The rows below come in pairs that one turn or mirror swaps. Which row does each named row swap with?
K171: -4  22  -7  -5  14  15  5  -16  7  -36  -8  45  -11  8  -35  8
K223: 2  -15  11  20  19  8  -13  -35  -7  -18  13  13  22  -3  -13  -21
K952: 25  23  -5  11  2  16  -11  -23  6  12  -28  -20  2  10  -26  5
K163: 16  -6  -3  12  3  18  -32  -19  -7  8  -8  -10  16  12  -1  -5
K700: 43  14  1  8  -25  18  8  -16  2  -12  0  -11  19  -5  -3  -2
K145: -21  13  4  13  11  -17  -1  -21  -4  -46  -1  11  -3  4  -23  -19
K58: 39  -16  -9  -25  8  -9  0  -19  0  -8  -5  -6  -14  6  -9  2
K298: -3  -6  -4  -20  -4  21  37  -17  0  -45  -6  19  18  -3  -17  2
K341: -12  -6  16  1  -22  21  7  -12  -15  -16  -10  -14  28  -1  -4  -16
K796: 17  36  2  -10  -31  22  24  -18  -4  -28  -8  22  -12  -1  -16  -2
K941: 1  21  24  -1  -5  -18  -3  -1  -1  -21  -6  7  -23  -4  -38  -9
K950: -5  -25  -21  -10  5  1  9  -10  9  7  -10  -5  -1  17  0  11
K744: 20  38  -13  -4  12  13  4  -39  1  -27  -27  13  -16  9  -36  1
K505: -21  -13  1  -7  7  25  13  -19  2  5  -3  39  -10  8  -20  3

Swapped with K950: K145
Swapped with K171: K163
Swapped with K341: K298

The rows below come in pairs that one turn or mirror swaps. Which row does each named row swap with?
K419: 8  22  -28  12  14  17  -27  43  -24  -4  -12  -34
K960: -6  -39  -28  21  -1  9  16  55  6  -10  0  -28
K983: 12  -14  27  4  5  -12  -3  51  -15  -5  -14  -15
K938: 3  -36  -2  12  -7  1  13  49  8  -23  1  -21
K893: 2  -6  -38  -15  14  -20  3  34  -27  17  4  -31
K324: -1  22  -11  22  10  20  -28  45  -12  -17  -13  -18
K281: 5  19  -15  27  6  15  -31  39  -11  -17  -9  -16
K715: 8  -12  26  2  0  -15  1  44  -12  -14  -10  -14
K355: -5  5  18  15  28  -4  -18  48  -27  9  -5  -10
K377: -1  -6  -50  -6  9  0  3  48  -23  13  -8  -45
K174: -14  -17  -39  -12  4  -13  17  50  -17  14  -10  -35
K803: -16  -39  -29  21  16  9  12  57  -1  4  9  -25
K664: -19  -38  -28  8  10  -6  18  56  -8  16  1  -26
K121: 9  -1  27  3  9  -16  1  48  -21  -2  -10  -18
K369: -3  20  -37  10  0  4  -26  25  -12  -12  -3  -20
K15: 0  13  -22  17  17  1  -39  29  -13  -8  -6  -7
K95: -9  -19  -41  -9  1  -21  14  45  -20  16  -7  -32
K169: -9  -23  -23  40  6  23  -2  50  5  -6  8  -17
K610: 6  6  22  9  12  -13  -10  45  -27  2  -18  -13
K514: 5  -41  -4  16  -3  7  11  57  7  -15  -2  -23
K177: 10  12  -33  21  14  18  -26  33  -9  -15  7  -22
K936: -5  9  13  28  20  9  -26  47  -16  -2  -8  -8
K131: -10  1  -48  -10  -2  -16  -3  28  -18  6  -2  -28
K146: 1  -34  -13  21  -1  11  17  56  8  -18  5  -28
K763: -12  -24  -51  -5  10  -18  -2  35  -11  12  -1  -21
K432: -7  -3  9  5  15  -22  2  44  -31  25  -8  -14

Swapped with K177: K893
Swapped with K169: K432
Swapped with K803: K355
Swapped with K763: K15
Swapped with K281: K95

